Here are some points, one per row:
array([-0.7, -0.3, 1.6, 0.7, -0.4, -0.1, 0.2, -0.9, 1.8, 0.6, -1.9, -0.7, 0.8, 0.0, 1.5, 0.2, 1.1, 0.1, 0.3, -0.4, -0.7, -0.9, 2.7, 0.2])
array([-0.1, -0.5, -0.7, -0.4, -0.3, -1.3, 0.5, 0.8, 0.0, 1.1, -0.1, 0.7, 0.0, -0.4, -0.2, -1.7, -0.1, -0.2, -0.1, 0.7, -1.2, 0.9, 0.2, 1.0])
array([-0.1, 0.1, 0.7, 1.6, -1.1, -1.3, -0.6, 0.3, -0.1, -0.8, -0.7, 0.6, 0.3, -0.7, 0.9, 0.0, 0.7, -1.6, -0.5, -0.2, -0.1, 1.4, -0.6, -0.7])
array([-0.4, -1.7, 0.7, -0.8, -1.0, 0.2, -0.6, 0.2, 0.4, 1.9, 0.4, -0.2, -0.3, -0.6, -0.7, -0.1, 0.4, -0.7, 0.0, -1.1, -1.2, -0.9, -0.2, -0.5])
array([0.9, -1.0, -0.8, 2.6, 1.1, 0.5, -0.2, -0.5, -1.5, -2.5, -0.4, -0.3, 1.3, -0.1, -0.6, 0.8, 1.0, -0.3, 2.0, -0.3, 0.9, -0.3, -1.2, 2.0])
array([2.1, 1.1, -0.4, -0.3, -1.5, -0.6, 0.3, 0.0, 0.7, -0.5, 1.1, 1.2, 0.8, 0.6, -1.1, -1.0, -1.0, 1.4, 1.6, 1.3, -0.1, -0.5, 0.3, -0.4])
array([0.4, 0.8, -0.4, -0.6, -0.4, 0.9, -0.3, -0.7, -0.8, -0.3, 1.1, -0.7, -1.4, 1.1, 0.7, 1.1, -1.8, 1.0, 1.8, -1.4, 0.6, -0.8, 1.3, 0.5])
array([-1.4, 1.5, -0.3, 0.9, 1.6, 0.4, -1.2, 2.6, -0.2, -0.6, 0.1, 1.0, -1.0, -1.8, 0.3, 0.9, 0.0, 0.4, -1.0, 0.1, -0.6, 0.7, 0.9, -0.1])
array([0.6, 0.8, 0.6, -0.6, -1.4, 1.9, 1.1, 0.5, -0.6, 0.8, 0.4, 0.8, -0.1, 0.3, 0.8, 1.1, 2.0, 0.0, -0.5, -2.0, -1.3, 0.3, 0.9, -0.3])
array([0.1, -1.1, -1.0, -0.6, -0.5, -0.9, -0.1, 0.6, -0.9, -1.2, -0.6, 1.3, 0.2, 0.2, 0.1, -0.8, -1.1, -0.6, -0.4, 1.1, 0.5, -0.4, -0.4, 0.4])
array([0.8, 1.2, -1.9, 0.0, -0.5, 0.3, 1.1, 1.1, 0.3, -1.5, -1.1, -1.6, -0.9, 0.9, 1.1, -1.5, -0.2, 0.1, -1.0, -0.1, 0.0, 2.3, -0.1, 0.8])
array([-0.3, 0.9, 1.7, 1.2, 1.1, -1.3, 0.3, 0.2, 1.2, -0.7, 1.3, -0.6, 0.3, 1.1, 0.9, -1.6, -0.5, -0.9, 0.8, -0.9, 1.6, 1.3, -1.4, -1.1])
array([-0.9, -0.5, 0.0, -0.4, 0.1, 0.8, 0.3, -1.6, -0.7, -0.6, 3.0, 1.1, -0.4, -0.9, -0.2, -0.2, 1.3, -0.2, -0.7, 0.4, -0.3, 0.5, -0.3, 1.1])
array([2.2, -0.2, -0.6, -0.3, 0.2, -0.9, -1.1, 0.0, 0.0, -0.6, 0.1, -1.5, 0.9, -0.1, -0.6, 0.2, 1.5, -1.0, -0.2, 0.0, 0.1, -0.1, 0.0, -1.4])
array([1.1, -1.0, 0.9, 0.0, 0.8, -1.3, 0.4, -1.9, 0.3, 0.2, 0.0, 1.1, 0.4, -0.3, 0.3, -1.0, -1.2, -1.8, -0.3, -0.4, 1.0, 0.5, 1.5, 0.9])
array([-0.6, -0.4, 0.2, 0.1, 0.0, 1.9, -1.7, -0.6, 0.2, 1.9, 0.4, -0.5, -1.8, 0.1, -0.5, 0.1, -0.1, -1.2, -0.8, 0.3, 1.2, 0.8, -0.4, 1.7])
array([-0.1, 2.3, 1.4, 1.5, -1.0, 0.9, 1.2, -0.1, -0.3, 0.2, 0.5, 2.0, 0.4, -1.2, -0.5, 0.3, -0.5, 1.6, 0.3, 0.0, 0.4, -1.2, -0.2, 0.5])
array([0.5, -0.3, 0.3, -0.2, -0.1, 1.6, 1.1, -1.1, -0.9, -1.6, -1.3, -0.6, 0.1, -0.8, -0.5, -1.0, -0.1, -0.8, -1.5, 0.4, 0.8, -1.0, 0.0, -2.1])
array([-0.6, 0.8, -1.5, -1.1, 1.6, 0.8, 1.5, -0.1, 2.4, 0.3, 1.1, 1.7, -1.4, -0.3, -2.0, -0.6, 1.4, -1.7, 1.3, 1.3, 1.1, 0.7, 1.2, -0.4])
array([0.7, 1.1, 1.8, 0.6, 1.2, 1.1, -0.6, 0.7, 0.4, 0.8, 0.1, 0.5, -0.5, 0.9, 0.5, -2.0, -0.8, 0.8, -0.3, -0.3, 0.3, -1.7, 0.5, 2.1])
array([-0.4, -0.8, 0.6, 0.3, -0.3, 0.0, 1.6, 0.3, 0.2, 0.4, 0.8, -0.4, -1.3, -1.3, -1.0, -1.5, 0.2, 1.1, -0.3, -0.8, -0.7, -1.5, 1.2, -1.6])
array([-0.1, -0.3, -2.1, -1.3, 0.9, -0.8, -0.1, 0.6, 0.2, 1.3, 0.7, 0.6, 0.8, -0.5, 0.8, -0.5, 0.6, 0.3, 0.3, -1.2, 0.8, -1.0, 0.6, 0.5])
array([-0.6, -0.3, 0.3, -0.7, 1.3, 0.7, 1.5, -0.1, -3.0, 2.4, -2.6, 0.9, 0.7, 1.9, 0.1, 0.5, 1.4, 1.3, 0.4, 0.6, 0.0, 0.5, -2.1, -1.2])
array([0.6, -0.3, 0.2, 0.2, 1.3, -0.2, -0.5, -0.7, -1.5, 0.1, 2.8, 1.3, 0.2, -0.7, 0.1, -0.7, 1.8, 0.8, -2.6, 1.2, 1.7, 0.2, 1.2, -0.6])
array([-1.3, -1.3, -0.2, 1.0, 0.2, 0.8, 2.8, 1.2, 1.6, -0.1, -0.7, -1.3, 0.4, -0.9, 2.0, 1.2, -0.5, 0.5, 1.5, 2.7, -0.1, -0.6, 0.1, 1.6])
array([0.8, -1.0, 0.5, -0.5, -0.6, 0.3, -1.5, 1.3, 1.4, 0.3, -0.2, 1.0, -1.4, -1.4, -0.7, 0.7, 1.0, 0.0, -0.1, -0.6, -0.6, -1.5, -1.5, 0.6])
array([-1.5, 0.8, -0.5, -0.3, 1.2, 2.0, -0.7, -1.5, 1.9, 0.3, 0.1, 1.0, 2.1, 0.5, 0.0, -0.8, -1.2, -1.2, 0.2, 0.4, -1.0, 1.1, -1.1, -1.4])
array([-1.0, -0.1, -0.1, 1.5, -2.4, 0.8, 0.5, 0.1, -0.1, 1.2, 1.5, -1.2, 0.3, 0.4, -1.0, 0.8, -1.3, 0.3, -1.5, 0.9, 0.1, 1.0, 0.3, 0.6])
array([1.4, 1.5, -0.3, -0.5, 0.4, -0.1, 1.2, -0.1, -0.6, 0.1, 0.3, -1.4, 0.1, 1.2, -0.1, 0.3, 0.6, -1.7, 0.6, -0.3, -1.6, -0.8, 1.1, 1.1])
array([-1.7, -0.9, 1.7, -1.8, -0.3, 0.4, 0.0, 1.9, -1.3, 0.5, 0.4, 0.8, 0.9, 1.5, 1.1, -0.3, -1.3, -0.7, -0.2, 0.1, 1.1, 0.2, -2.2, -1.9])
array([-0.4, 2.0, -0.6, 1.5, 1.1, -0.5, -1.0, -0.5, -0.2, 1.8, -0.2, -0.1, 1.2, 1.3, -0.7, -0.4, 1.3, 1.0, 0.3, -0.2, 1.0, -1.2, -0.9, 1.0])
array([-0.7, -0.3, 0.9, -0.2, -0.5, -0.9, -1.2, -0.7, 0.1, 0.3, -1.6, -1.3, -0.5, 1.7, 1.3, 0.0, -1.0, 0.7, -0.6, 2.1, -1.1, -0.6, 1.6, 0.3])
array([1.8, -0.7, 0.7, -0.1, 0.3, 0.9, 0.1, 0.7, -0.6, -0.4, -0.1, 0.9, 1.2, 0.3, 0.1, 0.6, -0.4, 1.6, -0.6, -0.1, -2.3, 1.6, 0.7, 0.1])
array([-0.8, -1.3, -0.2, 1.6, 0.5, 0.0, -1.0, -1.4, -0.6, 0.5, 1.1, -1.4, -0.6, 0.7, -0.5, -1.3, -0.5, 1.3, 2.6, 1.3, -1.7, 0.0, 0.5, -1.5])
array([0.4, -2.3, 0.2, 0.1, 1.2, -0.5, -0.5, 0.4, 1.7, 0.4, -0.6, -0.9, 0.3, 0.8, -0.1, 1.4, 0.3, 0.9, -1.4, -1.9, -0.3, 0.0, -0.1, 0.2])
array([0.8, 1.2, 0.6, 0.6, -1.8, -1.3, 0.6, -1.5, 0.2, -0.2, -0.7, 0.8, 0.0, -0.1, 0.5, 1.3, 0.8, 0.8, 0.0, -1.3, 0.5, 0.5, -0.4, -0.4])
array([-2.2, -0.4, -0.5, -0.1, -0.4, 1.0, -1.5, -0.4, 0.4, -1.3, 0.2, -0.1, -0.8, 0.5, 0.5, -1.5, 1.8, 0.3, 0.4, -1.9, 0.4, 1.7, 0.4, 0.8])
array([-0.4, 0.9, 0.9, -1.6, 0.7, 0.8, 0.9, -2.6, 1.4, -1.2, -0.5, -0.6, 0.3, -0.2, 0.4, 1.4, 0.6, -0.9, -1.5, 0.7, -0.2, -0.2, -1.3, 0.0])
array([0.5, 0.4, -0.1, 1.3, 2.6, 0.8, 0.6, 0.3, -1.3, 0.4, 0.0, -1.5, -1.6, -1.2, 1.0, 1.3, -1.8, -0.5, -0.9, -0.8, -0.1, -0.1, 0.3, -0.6])
array([0.0, -0.7, -1.1, 0.0, 0.6, 1.5, 0.5, 0.9, -0.3, -0.8, -0.9, 0.9, 0.8, 0.8, 0.0, -0.6, 0.8, 0.2, -1.4, 0.7, 0.0, -1.5, 0.1, 0.4])
array([-1.4, 0.0, 0.2, 0.7, 1.4, 0.8, -1.4, 0.5, -0.3, -1.7, -1.0, 0.2, 0.5, -0.6, -1.0, 1.6, -1.6, -0.6, -0.5, -0.5, -0.8, -0.5, 2.0, -1.4])
array([-0.9, 0.1, -0.4, 0.0, -0.5, -1.5, -0.9, -3.1, -1.6, -1.3, 0.7, -0.7, 0.4, 0.6, 0.3, 1.1, -0.6, -1.2, -1.0, -0.9, -1.1, -1.0, -1.2, 1.2])
array([0.0, -0.5, -0.9, -0.4, -1.1, -1.5, 0.7, 1.1, -0.3, 0.8, -0.5, 1.2, 1.5, 0.3, -1.0, 1.1, 1.1, -0.2, 0.6, 0.3, 0.9, 1.8, 0.8, 1.4])
array([0.8, -0.7, 3.0, -1.5, 0.6, 1.7, -0.4, 0.5, 0.5, -0.2, 0.3, -0.5, 0.8, 0.9, -1.0, 1.0, 0.0, 0.3, 1.9, 0.7, 2.7, 1.2, 0.3, 0.2])
array([0.8, -1.6, -2.9, -1.3, -0.4, -0.1, -1.4, -1.2, 1.2, 0.7, -1.3, 0.3, 0.1, -0.5, -0.2, -1.1, -0.7, 2.0, -0.8, -0.6, 0.9, -0.2, -0.4, 0.2])
array([-0.9, 0.4, 2.0, -0.8, 0.0, -1.6, -1.0, -0.1, -1.0, -2.3, -1.0, 0.5, -0.1, -0.8, -1.1, -1.8, 0.1, 1.3, 1.1, -0.8, -1.5, -0.4, -0.1, 0.7])
array([-1.9, -1.9, 0.5, 0.1, -1.0, 0.0, 2.2, 0.8, -0.3, -1.4, 0.2, -0.7, -2.0, -0.6, -0.5, -1.3, 0.4, 0.3, 0.4, -0.3, 0.9, -0.8, -1.6, -0.9])
There is one direction along which these points spread out most. How many in every 100 of the points above lie lower along it than each point below? Answers are rounded to whole numbers. More than half of the points above lie lower than the first one.
array([0.4, 0.2, -0.1, -1.7, -1.6, -0.2, -0.9, 0.4, -0.4, -0.5, -0.3, -1.1, 0.0, -0.9, 3.0, 0.6, -0.7, 0.5, 1.5, 1.9, 1.4, -1.3, 1.3, -1.0]) 79
array([0.9, 0.2, -0.2, 1.7, -0.5, -0.9, -1.1, -0.6, 0.7, -1.1, -0.3, 1.7, -2.8, 3.0, 1.3, 1.4, 1.5, 0.6, 0.5, 2.0, -0.5, -0.7, -0.1, -2.1]) 70
array([2.3, 0.6, -0.1, 1.7, -0.3, -0.4, -1.2, 0.9, 0.4, 0.1, 1.1, -1.0, 1.5, -0.5, 0.5, -0.7, 0.9, -0.4, 0.3, 0.2, -0.3, 0.2, -0.8, -0.6]) 55
array([0.3, 0.6, -1.3, 0.2, -1.1, -1.1, 0.5, 0.8, 0.9, 0.2, 0.1, 1.0, -0.6, 1.6, -0.6, 0.5, -2.1, -1.2, -0.4, -1.4, -0.1, -1.3, 0.2, -0.4]) 62
array([1.1, -0.7, -0.3, 1.6, 0.2, -0.3, 1.4, 0.6, 0.0, 0.9, 0.5, 1.1, -0.1, 0.0, -0.5, -0.9, -1.8, -1.7, 0.4, -0.5, -0.5, -0.5, -0.9, 0.6]) 40
array([-0.8, -0.9, -0.1, 0.5, -0.5, -1.6, -0.3, -1.1, 1.6, 1.2, 0.7, 0.3, 0.8, -0.9, 1.9, 1.5, -0.7, 1.2, 0.6, 0.3, 0.8, -0.5, -0.2, -0.3]) 64
array([0.2, -0.6, 0.5, -0.6, -1.5, 0.2, -0.1, 0.5, -1.6, -0.9, -0.3, 0.7, 0.2, -0.3, 0.7, -1.3, -0.7, -1.3, -0.1, -0.6, 0.1, 0.5, 0.9, 1.8]) 55
array([0.2, 1.6, 0.3, -0.3, 0.5, 0.0, 0.6, 1.5, 1.4, 0.6, 0.6, -1.5, 1.1, 0.6, 0.3, -0.5, 0.2, 0.1, -1.5, -0.4, -1.2, -0.5, -0.9, 0.5]) 62
array([-0.9, -0.2, -0.8, -1.7, -0.4, -1.0, -0.2, 0.8, 0.4, -0.9, 1.0, -1.1, 0.8, 0.2, -1.3, 0.9, 0.5, 0.9, -0.3, 1.1, -0.7, -1.4, -1.1, 1.0]) 51
array([-0.6, -0.7, -1.9, -1.0, -0.1, 0.8, 0.9, -0.5, -0.2, 0.2, 0.2, 0.4, 0.7, 0.1, 0.5, -0.2, -0.2, 0.6, 0.9, -2.0, -1.9, -0.2, -0.4, -1.8]) 55
array([0.1, 0.6, -0.6, -0.2, -1.2, 0.9, -0.3, -0.1, -0.8, -0.1, -1.7, -1.3, 0.4, -0.5, -1.7, -0.3, -0.3, -0.1, -0.7, 0.2, 1.3, 0.7, 0.5, -1.0]) 55
array([0.4, 0.3, 0.6, -1.9, 0.6, -1.1, 1.2, 0.6, 0.5, -0.8, 1.2, -1.0, -1.2, 0.0, -0.4, 0.9, -0.5, 1.8, -0.9, -0.5, 0.0, 2.2, -0.1, -0.2]) 45
array([-1.0, -0.2, 0.4, 1.4, 0.2, -0.7, 0.8, 0.2, 0.0, 0.4, -1.4, -0.4, 0.4, -0.1, -1.4, 0.8, 0.4, 0.2, 0.0, -0.3, 1.7, 1.3, 1.0, -0.2]) 53
array([0.1, 1.3, -0.4, 0.0, -0.3, -1.2, -0.8, 1.4, -1.6, 1.5, -0.7, -1.9, 0.4, -0.5, -0.7, 0.7, 1.3, -1.9, 1.1, 0.2, 0.1, 0.1, -0.6, -0.7]) 55
array([-0.4, 0.8, -0.4, -1.1, 0.4, -0.5, -1.8, -0.7, -1.1, 0.9, -0.3, 0.9, -1.3, -2.1, -0.3, 1.1, -1.0, -0.8, 0.3, 1.1, -0.9, 1.2, 0.5, 0.4]) 55
array([1.5, 1.6, -0.1, 0.1, 1.1, 0.0, -0.4, -0.7, 0.5, 0.8, -1.1, -0.3, -2.5, -2.3, -0.4, -0.4, -0.6, -0.4, 0.7, 0.8, -0.3, 0.7, -2.2, 0.5]) 51
